Rotation paths and how fast each direction turns (deg/step):
Each turn is a multiple of 5 degrees from 10 to 175, or 0.
Each row of a path follows its step; steps can be skipped.
path 1
step 1: [  7  -2   0  -6  -9  -8  -4   4  11  -7   6  10  -2  -8 -11   1   6  -2
   6  -2  -6  -4   4  -7  -3   2   0 -15   4  -5  -7   4  -8  -1   5  10
   0  -6  -2  -5 -10]
step 4: [  2  -5   8  -5  -7   0  -3   3   7  -4   4  10   7  -3  -8  -1   2  -2
  13  -2  -3   8   5   3  -9   9  13 -14   4 -10  -2  -2   0   8  -1   3
   0   2  -5  -9  -9]
step 5: [  0   3   9   7  -5   2  -7   2   6  -5  -9  15   8   5   2   0   8   0
  -5  11   5  -1   2  -4  -4  -1   4   5  -1  12  -1  -6   8  13  -1   6
  -5  -7  -3 -10  -3]
step 6: [  9   3   2   7 -19  -3   5   0  12   6  -1   5  -2   0   0  12  10   8
   0  -2  -8   5  -3   6   0  -6   3  -4   8   0  -7  -6   4   1  -1   4
  10  -8   6   2   1]
step 7: [ -4   3   8  -4   0  -3  -5   5  15  -2  -3   5  -2   2  -4  -3   1   9
  10   5  -3  12  -6   3  -1   0   9 -14   0  -6  -3  -7  -1   9  -1  -4
  -4   2  -6   5 -16]
step 8: [ 10   2   8  -2   1  -5  -2   0  -1  -5 -13   5  -2   8   2  -1  12   5
   0   3  -3  -4  -3   6  -5  -7   5   6   0  11  -4  -7  10   3   5   7
 -12  -7 -14  -3  -5]
step 9: [  6  -2   3  -4 -16  -1  -2   6   3  -2   1   0  -3  -2   3   7  12  -3
   5   4 -15  -1   5  20  -5  -3  -5 -10   6   0  -2  -8   4   5  -4   2
   7   1   0   2   4]
step 10: [-11   4  -1  -2 -11  -6 -14  10  11  -5 -11  -1   4   4  -2  -5   1  -4
   7  10   6   4  -1   7   4   1   3  -8   3  -5  -4  -6  -3   7   3  -2
 -12  -4   0   4  -7]
step 11: [  9  -7  -2   5  -5  -7  -6  -2   7 -11  -1  -1  -7   7   2  -4  10   2
  -3  -7   2  -5  -3   7   5  -4   8  10   6   2  -5 -15   9   1   8  12
  -6  -7  -2  -3  -5]
step 12: [ -3  -7   3   2 -11   1  -4   5   1  -7   8  -1  -4  -1   1  -5   8   4
   9   4 -10   8  -5   8  -3  -6  -8 -10  -7  -1   3 -19  -1   6   0  10
  10   2   0   4   2]
Speeds:
[-1 -1  0 -2  2 -3  1  0 -1 -4  3  3  0  3  2  0  0  1  2  1  1 -5 -2 -1
 -1 -1 -1  2  0 -1  0  2  3  0 -2  4  0  2 -1 -4 -4] => 110
[ 1  2  2  3 -1  3  2 -4  1  1  2  0  4  3  0  1 -1  4  1  0  1  5 -1 -3
 -3  1  1  0  1  0  0  2  2  2 -1  0  1  1  1 -4  1] => 35
[ 1 -1  0 -1  2  1 -2 -1  1  1  0 -1 -2  3 -2 -1  1  1  0 -1  3 -2  3 -4
  0  4  1 -2  4  0  3  0 -2  2  0 -1 -4 -2 -3  1 -3] => 120
path 2
step 1: [ -1  -4   8 -12   3   7  -9  -2   8  11  -3  -2   1  -3  -7   4  11   2
   1  14  12  -3   0  -1   4 -10  -5   0  -5   8  12  -3   3  -1   3  -6
  -5   1  -2   1   8]
step 4: [  1   2  -6  10   2   0  11 -11  -5  -8 -10  -5  -3  -1   2  -6   6   5
   7  -6   8 -15  -4   3   7   6 -15  -2  -3  -5  -2  -2  -2   0  -3   4
   5   8   5  -1   2]
step 5: [  1  -5  10 -12  -1   4   3   6   1  -6   6   1   7 -10   7 -13   1   4
   1   3  -7  -2  -2   1 -10   9  -9  -5  -1   5  15  -6   0   2  -2   0
   3   1  -2  11   3]
step 7: [ -4  -7  -2 -10  -9   5   3   4 -10  -1  -6   0  12   3   4  -3   0 -13
  -5   2   4   5   9   7  -8  -6   0   4  -2  -3  -2   0   8  11   4   8
  -4  10  -8   2  -5]
step 8: [-10   1   6  17  -8  -4  11   1   8  -4 -10  -2  -6  -2   3  -5   0  -5
  -3   3  -4   4  -6  -3   2   0   2  13   2  -7  -4  12   6   6  -9   3
   6  -3   3   1   4]
step 9: [ -4  -1  15   4   4  -6  -1  -4 -14  -2  -4  -5   5  12  -3  -2   2  -4
   4  11   2  -8 -10  -6  -4   8  -5   3  -2   3   6  -3   7  -5   5   1
  -4   3  -4   6 -12]
step 10: [ 10 -11  -2   4 -13  -1   5   5  -2  -4   6  11   1   2   0   3  -5   8
   4  -9  -8   1  -1 -13   6   0  -6   3  -2  -8  10   3  10  -2  -3  -9
   6  -4   2   3  -6]
step 11: [ 10  -5  -1  -4   6  -7   0  11   0   3  -6   9  -4   7   5  -7   2  -5
  -3  10   4   5   6   1   1   1   6  -1 -12  12  -3   5  -1   2  10 -12
  -8  -2   0   5  -8]
step 12: [  3  -7  -6   4  -6   6   4  -2  -3 -10  -9   8   2  -5  -8   7  10  -6
  -2  -2  -4  -2   7  -3   5  -7  -2   9  -4   2  -6   0 -10   3 -12   4
  -5  -6  -1 -12 -10]
step 13: [-12   1   6   6   8  -4  -3   0  -6   3   3   0  -4  -7  -8 -15   4   6
  -8  -2 -13   3   0 -10  -3  -2   8   2  -1   7  -2   5  -5   9   4   4
  -5   2 -10   6  -5]
Speeds:
[ 0  3  0  2 -3 -1  3  0  1  0 -2  0 -3 -1 -1  3 -1  2  0 -3 -4 -2  0  0
  4 -2 -3  3  1 -1 -1  1 -1  1  1 -3  2  1  4 -3  1] => 170
path 3
step 2: [ -1  -9  -5   7   4  -3   2  -7  13 -13   2   3  -1  -1   2  -3  -1 -11
  -9   2 -11   5  11   5  -5   5  -3  -9 -12   0  -4  11  -4  12  -3   2
 -10   6   1   7  -2]
step 4: [ -4   7   0  -3   7   2  -6   8  -5  13   3  -1  -5  -2   2  -4   8   4
   2  -1   7   3  -4 -10  -3  -7   5 -15   4  13  12  -1   7  -2  -3  14
 -13  -7   6   0   5]
step 5: [  6  -9   6  -3   6  -1  -1  -1  -6  -9   6  -3 -15  -1   2   2  13  10
  14  -3  -7  -7   3   2  -2   9   5   7   3   2  -9  -9   5   8  14  -4
  -3   8  -1   3   2]
step 7: [ -9  -1  -4   9   7  -3   5   9  -1   1  -1   1  11   0   4  -1 -12   0
 -12   2 -10   6  14  -7  -2   0  -3   2   2  -4 -14  -1  11   1 -10   0
  -2  -4  14  -1   9]
step 8: [  5   5 -10 -11   0   1   0  -9   1 -14  -8   8  -9   5   6  -6   2   2
  -4   8  12  -2  12  -5  -4  -1  -4   7   2  -7   1   2 -16  -3  -3   0
  -5   3   9   3 -10]
step 9: [ -1   3  14  -5  -7  21  -5  -6  -4   9   1   0   5   5   9   3  -5   5
   7   4   6   1  -5   5   1  -9   2 -12  -6  -5   3  13   0  -4   6   1
  -8   2  -3  -3   5]
step 10: [ -3  -4   2   0  -1  -1  11  -3  10  12   9  -5   0  -3  -9  -4  19   9
  -5   0 -10  -1   3  -2 -11  -9   4   2 -10   5   4 -11   1   7   2  -5
  -4   1  -5   6   8]
step 11: [  7  -7  -9  15   8  -5  14  -2 -11   5  -5   0  -5  -8  -3  -8   7  -2
   7   1  -4  -3  -8   5   6  10  -4  -8   6  -4  -3   2  -6  -9   5  -3
   3   3   0  -1 -14]
step 12: [  3   1  -3  -7  -1   1  -8  14  -1   6  -7   4  -2  -6  -3  10  -4  -7
   9   8 -12  16   2  -4  12  -2  -9   8   5   1  -2   6   9   2 -10   5
  -4  -6  -4  -5   1]
step 13: [ 11  -7   5  -7   8  -2  -6  -4  11 -18   0  -5   2  -4   4   6   3   0
  -4  -6   0  -5   8   4  -2  -6   1  -4   9  -3   5  -5   4   0 -11  -2
  -3  -4  19   9   3]
Speeds:
[ 1 -1 -1  1  0  2  2 -2  0 -2 -4  3 -5 -1  0 -4  0 -2  0 -2  2  1  2  0
  2  2  0 -1 -2  4 -4 -1  1  0  2  1  0  5  1  1 -1] => 120
[ 2  1  0  0 -1  3  3 -3  0  3 -4  0  4 -2 -1  0  4  1 -1  0  1  2  2  0
 -2 -4 -3  1  0 -2 -4  2 -1 -3  0 -3 -1  1 -2  0 -1] => 35
[-2 -3 -1  0  0  1  0  2  0  0 -2 -1 -1  2  2  1  3 -1 -2  2  0  1  0  2
 -5 -1 -1  3  1 -2  0 -1  4  6 -2  1  0  4 -1  1  0] => 140
[ 3 -1 -2 -3  1  3 -7  2  1  0 -2  3 -1  1  1  3  1  4  0 -2 -1 -1  0 -2
 -1  3 -1  1  0 -1  1  3  1 -1  3 -1 -2  0 -1  3 -2] => 95
[-2  1 -2 -3  0  2 -1  4  2  1 -1 -1  3 -2  1 -2  1 -1  3 -2 -2  2  0 -2
 -3  0  4  0 -4  3 -1  1  2 -2 -4 -1  1  0  2 -1  4] => 130
[-3  3  1 -2  1  2 -2 -2 -1 -4 -1  3  0  3  1 -1 -3 -1 -5  2 -3  0 -2  3
 -2 -1 -2  1 -4  0 -1 -1 -1 -3  0 -3  0 -1  3  1  1] => 55
path 4
step 0: [ -1  -8   3   8  -6   4   2   4   1   4  -3   4   4  -6  -2  -3   3  -2
  -4  -9   4 -11  -2   6  15  -4  -5  -5   7  -3  11 -15  11   2  -4   1
 -12   9  -8   5  -2]
step 1: [  1   1  -6  -2  -2   3  -3   5  -4   3  13  -1 -11  -5  -5  -7   3   0
 -12  -8   9   1   0  -8   1   7  -1   8  15 -10  -1  -3  -5  -5  -8   7
  -7 -10   4  -5   6]
step 3: [ -1  -2  -7   1 -12   0  -4  -9  -1   0   0  -6   1  -6   6  -8  -5  -2
  -3  -8  -7   0  -5  13   9  -5  -4   2   4 -15  10 -15   5  -7   1  -3
  -8  -1   3  -8   2]
step 5: [  7   4   6  -5 -12  -6   7   4  -6  -9  -6   4  -9   0  -8   4   0  -7
 -11 -10   3  -7  -4  -1   9  -1  -1  -3  -1  -6   2  -1  -8   1   0  -5
  -7  -4   0  -4  19]
step 7: [  4   2  -3   0 -12 -14  -1  -2   2   4  -7  -2  12  -1   5   9  -1 -11
  -5  -2   1   6   9  -3   8   0  -5  -6  -3   5   5 -10   8  -5 -11   5
 -15  -2   2  -4   3]
step 8: [ 13  -4  11  -5 -11  -6  -4  -2   3  -5   0   5 -14 -13   3   1   2   5
  -8  -4   3   3  -6  -5  14   3   5   4   6  -4  10  -2  -6   6   3   8
  -4   3  -7  -3   3]
step 9: [ -4  13   4  -2   5  -8  11  11   1   7  -6  -2  -9 -10  -7   6   0 -10
 -11  -3  -7   3   8  -6  -1   6  -9  10  -3  -7   0   2   1 -10   2   5
  -5   1   3  -2   3]
step 10: [  1   5   4  -4 -10  -4  -9   3  18  -1  -5  -2   0   6   5  10   5  -2
   1   4  -4  -1  -7   9  11  -2  -8   0   2   2   6  -8   2  -4  -6   8
  -9   8  11  -2  10]
step 12: [ -7  10   6   3   1   1   2  12  -1  -5  -4  14  -7  -4   1  12   7   2
 -11   2  -8  12   6  -8   3   3   1  -1  -1  -6  11  -7   1  -1  -6   5
  -3   0  -5   3  13]
step 13: [ -7   2   1  -7  -4  -3   2  14   5  -1   3  -8 -12  -5  -3   0   2  -4
  -9   1  -2  -7  -9  11   4 -13  -9   2   6   1   4  -1   4   4  11   7
  -9  10   7  -5   6]
Speeds:
[ 1  3 -4  2  2 -2  1  1  2  1  0  1 -2 -1 -2  2  2  3 -4 -3  1 -1 -3  0
 -2 -3 -2  2 -1 -1 -4  2 -3  1  1 -1  1  2  3  2  3] => 95
[ 3  1  3  1  1 -1  3 -1  2  3 -2  0  0  0 -1  0  2  2  2 -2  0  0 -1 -1
  1  7 -2  0  2  1 -2 -3  0  0  0  4  0  1  3  3 -4] => 35
[-4  4  2  4  0  3  0 -2  4  0  0  0  1 -5 -2  0 -2  0  0 -1  0  1 -1 -2
  1  0  1  4  2 -2 -2  0  1  1  0 -3  1 -4 -1 -2 -4] => 135
path 5
step 0: [ 8 -2 -6 12  3  7  3 10  0  8 -3 -6 -1 -3 -2  9 -5 -2  8 10  0 -3  6 -4
 14  2  6 -1  3  7  2 11 -8  0 13 12 -7  5 -2  2 -8]
step 2: [ -6   0  -7  -6   1   7   3   4  -4  -2   0  -2   3  -3  14  -7   0  -4
   1 -18  -5 -10  -4  -7   5   0  -9   0  -5  -6   1  -7   8 -11   4 -13
 -10   1  -8  -4  -3]
step 3: [ -7   4   8  -7   1  11   7  -7  -3   1  -3   0   3   9   6  -3  -6   6
   3  12   3 -17  -2  -8   5   0   0  19   1   3  -2   3  -2   9   5 -10
  -2   4  -3   1  -4]
step 4: [ -6   4  12   7   3  11 -14 -13  -1   7   2  -6  -5   5  -8  -6   1  -3
  -5  -2  -5   4  -2  -2 -10  -1   4   0   5   3  -7  -1  -5  11  10  -2
   0  -9  -8   9  -9]
step 5: [  1  -2  -4   8  21  -2  -8  -5  -8  -8 -12  -6   2 -12   2  -2  -4 -12
  -1  -1   3  13   5  -7  -8  -4  -3  -1   2  -1   8   5   1  -1   4  -9
  -1  -5  -1   2   2]
step 7: [  6  -8  -6   9   1  -2  -5  -1  -1   6   6   9  -6  20 -10 -12   6   1
   1  -6  12  -4  -1   5   6   1   2   6   3   1   0  -3  -2 -13  10   2
   1  -4   0  -9  -5]
step 9: [  3  -3  10  -2   9   3   0   6  10   7   3  -5   8   4   9   8  -6   7
   5  -9   4  -2  -5 -15  -6  -7   2  -1  -7 -13 -10  -1  -6   2 -10  -1
   7  -6   4   1   2]
step 10: [ -6  -5   7   3   2   4   2  -2  -3   4   8   8   8   3  -4  -6  -3 -16
 -13  -5  -3  -1  -6 -15   2   2  10   4  -2   0   1 -14   0  -7 -13  -7
   0   7  -1   1   0]
step 11: [ -9  -9   2  -1   8   1   3  -9   9   6   0  -8   9  -3  -8  -1   5   0
  -2  11  -5   1   3  -5   9  15  -1   3   6  13  11   1   0   8  -1  -8
   0   2   5 -11  -7]
step 13: [ -8   3  -2   5   4  -8 -10  14  -7   1  -8   5   7  -6  -1   2  -8   3
  -4 -17   9  10  -3   2   5  -6  10   1   2   0   4  -1   4  -3   2   3
 -17   4   1  -3  -1]
Speeds:
[-2  1  0  0  0  3  1  3  0  2 -1  1 -1  0  4  0  0 -5  2  3 -2  0  0  6
  1 -1 -1 -1 -3  1 -1 -2 -1  2  4 -1 -3 -1  1  1  3] => 20
[-5 -1  2  3 -2 -1  1  2  3 -1  1  1  0  2  0 -1 -2  0 -3 -1 -1  0 -1  4
 -4  1  0  1  3 -3 -3 -2 -3 -2  1  2  3 -3 -3  0 -1] => 130
[ 2  0  0  0 -1  2 -2  2  0 -2  4  2 -3 -1  0  1  1 -3 -3 -1 -6 -3  1 -1
  0  0 -1  0  1  1  0  3  2  0 -3  3 -2  0 -2  3 -2] => 175
[ 2  3  1  2 -1 -1  1  3 -2  3  0  0  1  1  2 -1 -1  2  0  1  1 -6 -2 -2
  1  0 -2 -4  1  2 -5 -2  3 -1 -2 -3  0 -2 -1 -3  1] => 55
